In the rows, zero is written as 128.
Where one turn sends some rows of the set: a few examples, then the rows asked:
Z806: [ 91  78 110 134 152 133 119 141 101 104 112 144 104 130 119 133]
Z267: [106 100 130 131 171 126 145 158  87 124 117 130 111 111 118 129]
Z581: [120 148 162 140 158 112 107 120 147 148 126 130 133 112  79  83]
Z819: [101 103 110 147 161 143 138 129  91 110  90 120  96 118 132 115]
Z305: [107 124 118 138 148  92 124  93  95 148 133 138 110 142 120 153]
Z669: [119 142 107 150 148 110 150  91 103 160 106 124  94 144 123 132]
Z654: [111 101 111 102  89 123 127 136 116 158 100 144  99 136 130 148]
Z350: [103 103 151 138 109 112 107 160 115 124 151 115  84 120 119 133]
Z513: [120 134 115 154 137 118 153 121 105 177 136 118  94 110 151 142]
Z823: [112 123 108 159 143  94 141 112  91 147 127 134  99 133 118 148]
Z37: [ 88 133 147 124 138 160 107 158 144 103 123 111 155  86 128 108]
Z505: [113 172 131 125  98 128 105 115 176 139 120 141 159 135 139 113]
Z838: [131 126 130 114  72 131 132 149 165 137 131 137 150 139 136  98]
Z586: [116 107 101 144 114 145 154 158 124 163 116 129  87 116 148 132]
Z72: [104 165 156 157 156 128 103 112 159 117 122 144 151 121 106 106]
Z821: [105 103 100 164 159 137 146 145 106 131 137 119  96 116 154 127]
Z378: [124 144 100 116 105 112 111 130 178 145 134 130 144 155 123  80]
Z296: [129 127  98 112  80 138 107 112 166 140 116 128 151 142 127  88]
Z141: [115 108 128 138 140  89 155 105 121 170 108 141 114 139 117 142]
Z79: [126 133 110 135 147  92 161 126 113 166 134 140 109 151 114 140]
Z560: [133 145 141 147 161 104 133 104 150 132 141 157 151 114  89 108]
Z818: [105 117 137 150 115  98 111 146 124 125 167 118  87 143 115 134]
Z515: [107 116 136 129  93 102 109 144 119 132 160 111  91 133 139 138]
Z421: [106 159 109 115  89 137 122 137 178 143 134 120 158 133 142 116]
Z896: [121 165 144 150 153 120 112  83 149 138 126 134 143 117  86 105]
Z555: [ 96 140 148 120 121 160  92 147 159 100 105 138 155 102 134 100]
Z138: [101  88 106 145 139 131 133 149  89 114 111 133  96 110 128 133]
Z972: [104  82 100 113 108 119 147 138 131 140  98 139 119 140 153 132]
Z935: [116 109  92 126  91 116 141 136 104 157 109 134  95 130 143 146]
Z200: [130 151 173 151 136  99 134 105 138 148 149 133 147 127 101 109]
Z630: [124 147 107 106  81 140 108 112 175 140 114 135 146 132 128 100]
Z195: [117 110 140 110 140 145 117 144 131  95 120 143 158  78 125  95]
Z205: [102 169 148 161 154 118 124 119 161 142 139 127 147 124  90 119]
Z540: [119 118  89 118  97 140 145 130 116 145  81 123  95 136 149 121]
Z764: [113 125 141 119 133 178 116 131 136  88 102 117 132  88 127  95]
Z312: [ 94  78 129 134 167 115 141 125  95 120 104 127 121 113 140 131]
Z59: [108 105 160 134 142 142 115 146 125  82 138 123 153 106 132  90]
Z244: [138 137 106  99  88 118 131 122 168 137 133 150 163 123 140 109]
Z833: [116 105  94  95 107 124 149 161 108 144 116 128 116 134 155 130]
Z73: [132 161 106 110  83 145 131 102 164 134 121 123 139 135 145 108]
Z245: [124 163 141 158 161 132 135  86 149 120 130 131 129 129  90 107]
Z588: [101 119 128 121 143 161  93 128 139  86 108 125 148  92 122  88]
Z358: [107 105 138 124 143 154  92 118 120  95 112 112 156  96 122  82]
Z711: [127 164 107  97  93 133 134 134 170 128 116 128 145 146 138  99]
Z603: [106 123 136 100 134 136  90 141 127 107 124 105 152  96 146  79]
Z288: [104 142 143 108 150 155 120 146 128  82 109 116 145  99 131  91]
Z740: [133 147 147 151 144 117 113  87 143 154 122 127 141 125  80  95]
Z827: [125 178 154 140 159 113 138 108 148 134 122 129 131 130  88 105]

Z200 turns into Z838
Z73 turns into Z764
Z669 turns into Z540
And these:
Z818 turns into Z515
Z358 turns into Z740
Z37 turns into Z205
Z833 turns into Z267
Z305 turns into Z654
Z821 turns into Z513
Z896 turns into Z630
Z827 turns into Z711
Z560 turns into Z244
Z141 turns into Z972
Z603 turns into Z581
Z72 turns into Z505
Z935 turns into Z138

